Look-ups in named tables: a row name and a column name give one cell, copied from the table.

sirebi
cols = vususa, sagetar, kikol, nok, fufolo, zopozo, pef
mov: [190, 87, 148, 77, 170, 108, 151]
pev: [113, 150, 103, 138, 179, 155, 187]
bab: [150, 111, 162, 71, 186, 94, 157]
mabovu: [160, 178, 113, 155, 48, 188, 136]
mikima: [168, 74, 49, 101, 77, 93, 69]
gav: [194, 110, 89, 183, 75, 74, 188]
meged: [142, 46, 191, 117, 47, 94, 103]

What is the zopozo of mabovu in sirebi?
188
What is the sagetar of bab in sirebi?
111
What is the nok of pev in sirebi?
138
What is the zopozo of mov in sirebi?
108
What is the pef of bab in sirebi?
157
What is the fufolo of mov in sirebi?
170
What is the vususa of mabovu in sirebi?
160
What is the fufolo of bab in sirebi?
186
What is the fufolo of meged in sirebi?
47
What is the vususa of bab in sirebi?
150
What is the kikol of mabovu in sirebi?
113
What is the pef of mov in sirebi?
151
What is the sagetar of meged in sirebi?
46
What is the kikol of mov in sirebi?
148
What is the zopozo of mikima in sirebi?
93
What is the zopozo of bab in sirebi?
94
What is the zopozo of gav in sirebi?
74
What is the kikol of gav in sirebi?
89

tuz =
,rom,pibakir
lazome,82,6
mavatu,110,222
vam,117,216

What is the pibakir of lazome in tuz? 6
What is the rom of mavatu in tuz? 110
What is the pibakir of mavatu in tuz? 222
What is the rom of lazome in tuz? 82
What is the rom of vam in tuz? 117
What is the pibakir of vam in tuz? 216

Table zorabe
        pobufor   ner  sukova   kot  varo
botap      -0.5   0.2     0.5  -0.5  -0.6
kapo        0.4  -0.2     0.3  -0.8  -0.2
fol        -0.2   0.1    -0.2   0.0  -0.8
sogiga      0.1   0.7     0.3   0.1  -0.4
lizibo     -0.1  -0.5    -0.1  -0.6   0.6
zok        -0.1  -0.6    -0.2  -0.4   0.0
limi        0.0  -0.1     0.3   0.2   0.4
lakin      -0.5   0.3     0.4   0.2   0.0
fotip      -0.2  -0.1    -0.5   0.5  -0.4
povati     -0.7   0.5     0.1  -0.1  -0.7
ful        -0.2   0.1     0.4   0.1  -0.2

What is the varo of fotip in zorabe? -0.4
What is the ner of limi in zorabe? -0.1
What is the varo of fol in zorabe? -0.8
What is the ner of fotip in zorabe? -0.1
What is the sukova of zok in zorabe? -0.2
What is the pobufor of sogiga in zorabe? 0.1
What is the sukova of povati in zorabe? 0.1
What is the pobufor of botap in zorabe? -0.5
What is the varo of sogiga in zorabe? -0.4
What is the varo of botap in zorabe? -0.6
What is the ner of zok in zorabe? -0.6
What is the sukova of sogiga in zorabe? 0.3
What is the kot of zok in zorabe? -0.4
What is the kot of botap in zorabe? -0.5
What is the sukova of botap in zorabe? 0.5
What is the varo of limi in zorabe? 0.4
What is the pobufor of fol in zorabe? -0.2
What is the sukova of lakin in zorabe? 0.4
What is the varo of lakin in zorabe? 0.0
Row with the largest kot: fotip

